In the data rows, zero lies at 4.5, halfway between 4 and 5.
Some points, each followed by its number:
4 4 5 4 3 6 5 2 4 6 4 4 4 6 5 5 4 4 5 0
5 8 3 4 4 3 5 4 3 1 9 7 2 4 7 2 5 2 2 1
5 4 5 6 5 5 4 5 5 3 5 8 4 5 4 4 5 6 5 2
4 9 4 2 5 3 4 2 3 2 8 6 4 3 7 3 4 2 2 3
5 5 3 4 5 4 5 6 6 3 6 4 5 4 3 4 4 5 5 4
6 3 2 6 3 3 4 7 6 4 4 3 7 3 2 4 5 6 4 5
6 5 3 5 5 3 5 7 6 4 7 4 5 3 3 4 4 4 5 6
6 6 5 4 4 2 3 5 6 3 4 6 5 4 3 5 4 7 5 7
4 5 4 4 3 4 3 3 4 5 5 4 6 4 5 5 5 5 5 8
4 5 5 6 4 4 3 4 5 4 3 5 7 6 3 6 6 8 6 9
4 5 6 4 5 6 4 4 4 6 4 3 5 5 4 4 5 3 5 10
7 6 5 6 4 1 2 6 7 4 3 5 8 3 3 6 5 9 6 11
4 5 4 4 3 5 5 2 4 5 4 4 5 5 5 6 5 6 5 12
5 8 1 2 4 3 6 4 4 3 9 5 2 2 6 3 3 1 1 13
4 4 4 5 6 5 7 5 5 3 6 6 2 7 4 5 3 4 6 14
4 7 2 2 4 2 5 4 4 3 9 4 2 1 7 3 3 0 1 15
5 4 3 6 5 4 4 6 6 4 6 4 7 4 3 6 5 6 5 16
2 5 9 3 4 4 2 3 1 9 0 2 6 4 4 8 1 9 4 17
5 4 2 6 4 2 4 7 6 4 6 5 6 2 3 4 5 6 5 18
4 2 2 6 5 5 5 5 6 4 4 4 3 6 4 6 5 5 6 19
5 4 3 6 4 4 4 6 6 4 5 4 6 5 3 5 5 5 6 20
4 2 9 4 6 8 7 3 2 5 0 6 0 8 6 5 4 3 5 21
5 4 3 4 5 4 5 6 6 3 7 4 5 4 3 3 4 4 5 22
4 4 5 4 3 4 3 3 4 5 5 3 5 4 5 5 4 4 5 23
5 4 2 6 4 6 5 6 6 4 4 4 4 7 4 6 5 6 6 24
6 4 3 4 5 5 6 7 7 4 6 5 4 5 4 4 4 5 5 25
1 4 9 3 5 4 2 4 0 9 0 2 4 2 3 9 0 9 4 26
3 4 8 5 5 7 3 3 2 8 1 3 5 5 5 4 4 5 4 27
4 6 6 4 6 4 4 5 4 4 4 6 5 5 4 5 5 6 6 28
4 5 7 3 5 6 5 4 4 6 4 3 5 6 3 4 4 3 5 29
5 4 3 5 5 3 4 7 6 4 7 5 5 2 3 4 4 6 5 30
5 4 3 4 5 3 5 7 6 3 6 4 3 5 3 4 4 4 6 31
6 4 2 6 3 3 4 6 6 4 5 3 7 3 3 5 5 6 5 32
6 3 2 6 4 3 4 7 7 4 6 4 7 4 3 5 5 6 5 33
5 4 3 5 6 3 5 7 6 4 7 5 5 3 4 5 5 6 5 34
3 7 1 2 5 3 5 4 4 3 9 5 0 3 7 4 3 1 2 35
6 6 6 4 5 1 4 6 6 3 6 6 6 4 3 5 4 7 5 36
5 3 6 6 6 6 5 4 5 4 2 7 5 8 4 6 5 7 6 37
1 5 9 0 7 2 3 3 0 9 0 3 2 3 3 9 0 8 4 38
4 8 2 2 4 3 6 4 4 3 9 4 3 2 7 2 3 1 1 39
5 4 4 6 6 4 4 5 5 5 6 5 5 3 4 5 5 6 5 40
4 7 4 3 5 3 5 3 3 3 8 6 0 3 7 4 5 1 2 41
3 7 3 1 5 3 5 3 3 4 9 5 2 3 6 3 4 0 1 42
4 4 5 5 5 4 4 5 5 5 5 5 4 3 4 4 5 6 5 43
3 5 7 3 5 7 5 2 3 7 2 3 5 6 4 4 4 3 5 44
5 4 5 7 3 6 5 5 6 3 3 6 5 8 5 6 6 7 6 45
5 5 5 5 5 4 5 5 5 3 4 7 3 7 4 5 5 5 6 46
2 7 6 1 4 5 4 1 1 7 4 3 3 3 8 3 4 0 1 47
7 5 6 6 3 0 3 6 7 3 3 6 6 2 4 5 4 9 5 48
3 4 8 3 5 7 5 2 3 8 1 2 6 6 4 3 4 3 4 49
1 7 7 1 4 7 4 0 1 7 4 3 3 4 8 2 3 0 1 50
3 4 7 4 5 6 4 3 3 7 2 3 5 4 5 5 5 5 4 51
6 6 2 4 4 3 5 6 7 3 6 5 5 4 3 3 4 5 5 52
3 3 8 4 4 7 3 3 3 8 0 3 5 5 5 4 5 5 5 53
New points follow, each followed by the number of its nearest point above.
4 2 9 4 5 8 7 3 2 7 0 5 1 7 7 6 3 5 5 21
5 1 5 4 6 7 7 5 5 6 4 6 1 7 5 4 4 3 6 14
4 5 5 4 5 5 5 5 4 5 6 4 5 5 3 5 4 4 5 10
6 3 2 6 4 5 5 6 6 4 3 4 5 6 4 5 5 6 5 24
4 4 4 6 5 4 3 4 5 3 6 6 6 6 3 7 6 7 6 9
4 3 4 4 3 5 4 3 4 5 4 4 3 6 6 5 4 4 5 0
4 5 6 6 4 4 3 5 5 4 2 5 6 5 4 7 6 7 5 9
5 2 6 5 6 5 6 4 4 4 2 7 1 7 4 6 4 4 6 46
6 4 2 6 5 3 4 7 6 4 6 5 6 2 4 4 5 6 4 18
5 4 2 6 4 4 4 6 6 4 6 4 7 4 3 5 5 6 5 16
5 5 6 5 6 5 5 5 4 3 5 8 3 8 4 5 5 5 6 46
4 0 8 6 5 9 7 4 4 7 1 6 2 7 8 5 4 3 5 21
4 5 6 6 6 3 3 4 3 5 4 6 5 4 4 6 5 7 6 28
5 2 3 6 4 6 5 6 6 5 4 4 5 7 4 6 5 6 5 24
5 2 7 4 5 9 8 4 4 5 3 6 1 9 6 4 3 1 5 21
6 4 3 4 4 2 5 7 7 4 6 4 5 3 3 3 5 4 5 6
3 7 6 2 6 5 6 2 2 4 5 8 0 6 9 5 3 1 3 41
6 5 3 7 4 4 2 5 5 3 5 6 8 5 3 5 7 7 6 9
3 4 7 5 4 7 3 4 4 8 0 2 7 6 4 5 5 5 5 53
6 4 2 6 4 3 5 7 6 4 6 4 5 2 3 3 5 6 4 18
6 3 2 6 4 3 4 7 7 3 6 4 7 3 2 5 5 6 5 33
5 5 3 4 5 4 5 5 6 3 6 5 3 6 3 4 4 4 5 31
5 0 9 4 4 9 9 3 3 8 0 4 2 8 7 3 4 2 4 21
4 6 6 4 6 3 4 4 4 4 5 6 4 6 4 6 4 6 5 28
6 5 3 4 4 4 5 6 6 4 5 4 5 4 2 4 4 4 5 4
7 6 7 5 3 0 3 6 7 4 3 6 7 2 3 5 4 9 5 48
8 6 5 5 4 0 3 6 6 3 2 5 9 3 2 6 3 9 5 11
3 4 7 5 5 6 3 4 3 6 2 4 5 4 5 4 5 6 4 51
6 3 3 6 4 3 4 7 6 5 5 5 5 2 4 4 5 6 4 18
4 2 5 5 3 7 5 3 4 5 2 5 2 7 6 5 4 3 5 0
6 6 2 7 4 3 3 6 6 2 6 7 7 4 4 3 7 8 6 18
7 5 4 6 4 1 3 6 7 3 3 5 8 3 2 6 4 9 6 11
3 4 6 5 4 7 4 4 3 6 2 3 7 6 4 5 5 5 5 51
5 8 6 2 4 0 4 3 5 3 8 6 4 1 7 4 2 4 2 3
4 4 6 5 4 7 3 3 4 7 0 2 7 6 4 5 5 5 5 53
4 3 7 4 7 7 7 3 2 5 1 8 0 9 5 6 4 3 6 21
5 4 4 5 5 5 4 5 5 6 4 3 6 5 4 5 5 5 5 20
3 4 7 3 4 7 4 3 4 6 2 3 5 6 4 4 4 3 4 44
2 8 4 3 5 3 4 3 2 2 9 6 1 3 7 4 6 2 2 41
4 4 4 4 4 4 3 4 4 5 5 4 6 4 5 4 5 5 4 8
4 5 5 6 5 4 3 5 4 4 5 6 6 6 3 7 6 7 6 9
5 2 4 6 5 7 5 5 5 5 2 4 3 7 5 6 5 4 5 19
3 8 4 1 6 4 5 2 3 5 9 4 2 3 7 4 4 0 1 42
4 4 5 5 3 6 4 4 4 6 1 3 7 5 4 5 5 5 5 51
3 5 7 3 6 4 4 3 3 5 3 5 3 6 4 6 5 5 6 28
4 5 5 5 6 4 5 4 5 3 4 7 3 8 3 5 4 6 6 46
5 2 4 4 5 6 7 5 6 4 5 5 2 7 5 4 4 3 6 14
4 4 5 5 3 5 3 2 3 4 3 6 5 7 6 6 6 6 5 12
4 2 9 6 5 9 6 3 2 6 0 5 3 8 6 7 4 5 5 21
4 4 7 5 5 6 4 3 4 7 2 4 5 4 5 4 5 5 5 51
3 7 1 2 6 3 6 4 4 2 9 6 0 4 6 4 3 0 1 35
6 4 2 6 4 3 5 7 6 4 5 4 5 3 3 3 5 7 5 18
4 5 4 4 3 4 3 3 4 5 5 4 6 4 5 5 5 4 5 8
6 5 6 6 4 2 3 6 5 4 3 6 6 2 4 5 5 9 5 48
6 2 3 6 3 6 5 6 7 5 4 4 5 6 4 6 5 5 5 24
4 0 9 6 5 9 7 3 3 8 0 5 1 7 7 4 4 2 4 21
5 4 5 4 6 4 5 5 5 4 7 5 4 5 3 4 4 3 5 22
4 5 4 4 4 4 4 3 4 5 5 4 5 4 5 5 4 5 5 8
3 4 7 5 4 7 3 3 4 8 0 2 7 6 4 5 5 5 5 53
3 5 7 5 6 4 3 3 2 6 1 5 4 5 5 6 5 7 5 51
5 4 4 5 5 3 4 6 5 6 6 5 5 3 4 5 5 6 5 40
5 3 3 5 5 4 5 6 6 4 6 5 3 5 3 4 4 3 5 31
5 4 4 5 5 4 4 6 5 5 6 5 5 3 4 5 5 6 5 40
1 5 4 5 6 8 4 3 0 5 1 4 4 7 4 3 7 3 5 44
2 8 4 1 5 4 5 2 2 5 8 4 2 3 8 3 3 0 1 42
4 0 7 5 4 9 7 4 4 8 1 6 1 6 7 4 5 4 5 21
4 6 6 4 7 4 4 4 3 4 4 6 5 5 4 6 5 5 6 28
4 3 4 4 4 6 5 3 4 5 3 4 3 6 5 5 4 3 5 0
4 5 4 4 3 4 4 3 4 5 5 4 5 3 5 5 5 5 5 8
7 6 3 8 4 5 4 6 7 1 6 7 7 7 4 2 6 7 5 2
7 5 4 6 4 3 4 6 7 1 8 7 6 5 3 3 6 5 6 52
5 1 7 6 6 9 7 4 4 6 2 6 1 8 7 4 4 3 5 21
7 5 4 6 4 3 4 5 6 1 6 6 7 5 3 2 6 5 5 52
5 2 7 4 6 9 8 2 3 5 3 6 1 9 6 4 4 1 5 21
5 4 2 6 5 5 5 6 6 4 4 5 4 7 3 6 5 5 6 24
5 4 4 7 5 4 4 5 5 3 3 6 4 8 4 7 6 7 6 45
4 6 7 4 6 4 3 3 3 5 2 5 4 6 4 6 4 6 6 28
5 5 5 6 4 4 3 4 6 3 4 6 7 6 3 6 6 7 6 9
6 3 3 6 3 4 4 6 6 4 5 3 7 3 3 5 5 6 5 32
4 0 9 5 5 9 7 3 3 7 0 5 2 8 7 2 4 1 4 21
5 3 3 6 4 5 6 6 6 4 6 6 3 5 4 5 4 6 5 25
4 6 7 3 6 4 4 4 4 4 5 6 5 5 3 6 4 6 6 28
6 3 2 6 4 3 4 7 6 4 6 4 7 3 3 5 6 6 5 33
4 5 5 6 3 5 3 2 3 4 3 5 4 6 6 5 6 6 5 12
5 4 4 5 4 4 4 6 5 4 5 4 5 3 4 4 5 6 4 43
5 1 6 5 3 8 7 3 4 6 4 6 2 6 7 5 4 3 5 0
5 4 3 4 5 4 6 6 6 3 6 5 2 6 3 4 4 3 5 31
6 4 3 4 5 3 6 7 6 4 8 4 4 3 3 4 5 4 5 6
3 4 6 5 5 6 4 3 3 7 2 4 5 4 5 4 5 4 5 51
5 5 4 6 5 3 3 6 5 3 4 5 6 5 3 6 6 8 5 9
1 5 9 1 5 8 8 0 0 7 0 5 0 4 9 6 0 1 1 50
3 5 8 4 4 5 2 3 1 7 0 3 6 5 4 8 3 8 5 17
4 3 7 5 5 6 6 3 3 5 1 6 1 8 5 6 5 5 5 21
4 6 7 4 7 4 4 3 2 5 2 5 5 6 3 6 4 5 6 28
5 1 9 5 4 9 8 2 3 8 0 5 2 9 7 3 4 1 4 21
4 2 7 5 4 5 6 3 2 5 0 7 1 7 6 7 3 5 5 21
4 3 8 5 3 6 6 2 2 6 0 7 1 7 7 8 3 7 5 21
6 3 2 6 4 3 4 7 7 3 6 3 7 4 3 5 5 6 5 33
5 3 4 4 6 6 7 5 6 4 6 5 0 8 4 5 4 3 6 14
6 6 6 5 5 5 5 5 6 2 6 6 5 7 3 5 5 5 6 46
4 5 4 4 4 4 3 2 4 5 5 5 6 4 5 5 5 5 5 8
5 5 6 4 6 3 4 4 4 3 6 6 5 5 3 5 5 5 5 28
4 0 9 6 4 9 7 3 3 8 0 4 3 9 8 4 4 3 5 21
3 5 4 4 3 4 3 3 3 5 5 4 6 4 5 5 5 5 5 8
5 7 4 3 5 3 5 3 4 1 9 7 2 4 7 2 5 2 2 1
4 8 3 4 4 2 5 3 5 1 9 6 3 3 7 3 6 2 1 1
4 2 9 3 5 9 8 2 1 7 0 6 1 7 6 6 1 6 5 21
6 6 6 4 4 1 4 5 6 2 3 5 7 4 2 4 4 7 5 7
4 4 6 4 6 5 4 3 4 5 5 4 5 5 4 4 5 3 5 10
5 3 5 4 6 7 7 4 4 5 4 6 1 7 5 4 4 2 6 14
5 0 7 6 5 9 7 4 4 7 2 5 2 7 7 5 5 3 5 21
6 4 5 6 4 3 3 6 7 3 5 6 7 5 4 6 7 8 6 9
2 5 9 4 5 4 2 3 1 8 0 3 5 3 4 6 2 8 4 17
5 4 3 6 5 4 4 6 5 3 6 4 5 2 3 4 5 5 4 30
5 4 4 5 5 5 6 5 6 4 6 5 4 6 4 4 4 4 5 25
3 8 4 1 5 3 5 3 3 4 9 5 2 2 7 3 4 0 1 42
3 5 5 5 5 4 3 4 4 5 1 5 6 6 4 7 6 8 6 9
4 7 6 2 5 5 6 1 1 3 5 7 0 5 8 4 3 0 2 41
6 4 2 6 3 4 5 6 7 3 4 3 6 6 3 5 5 6 5 20
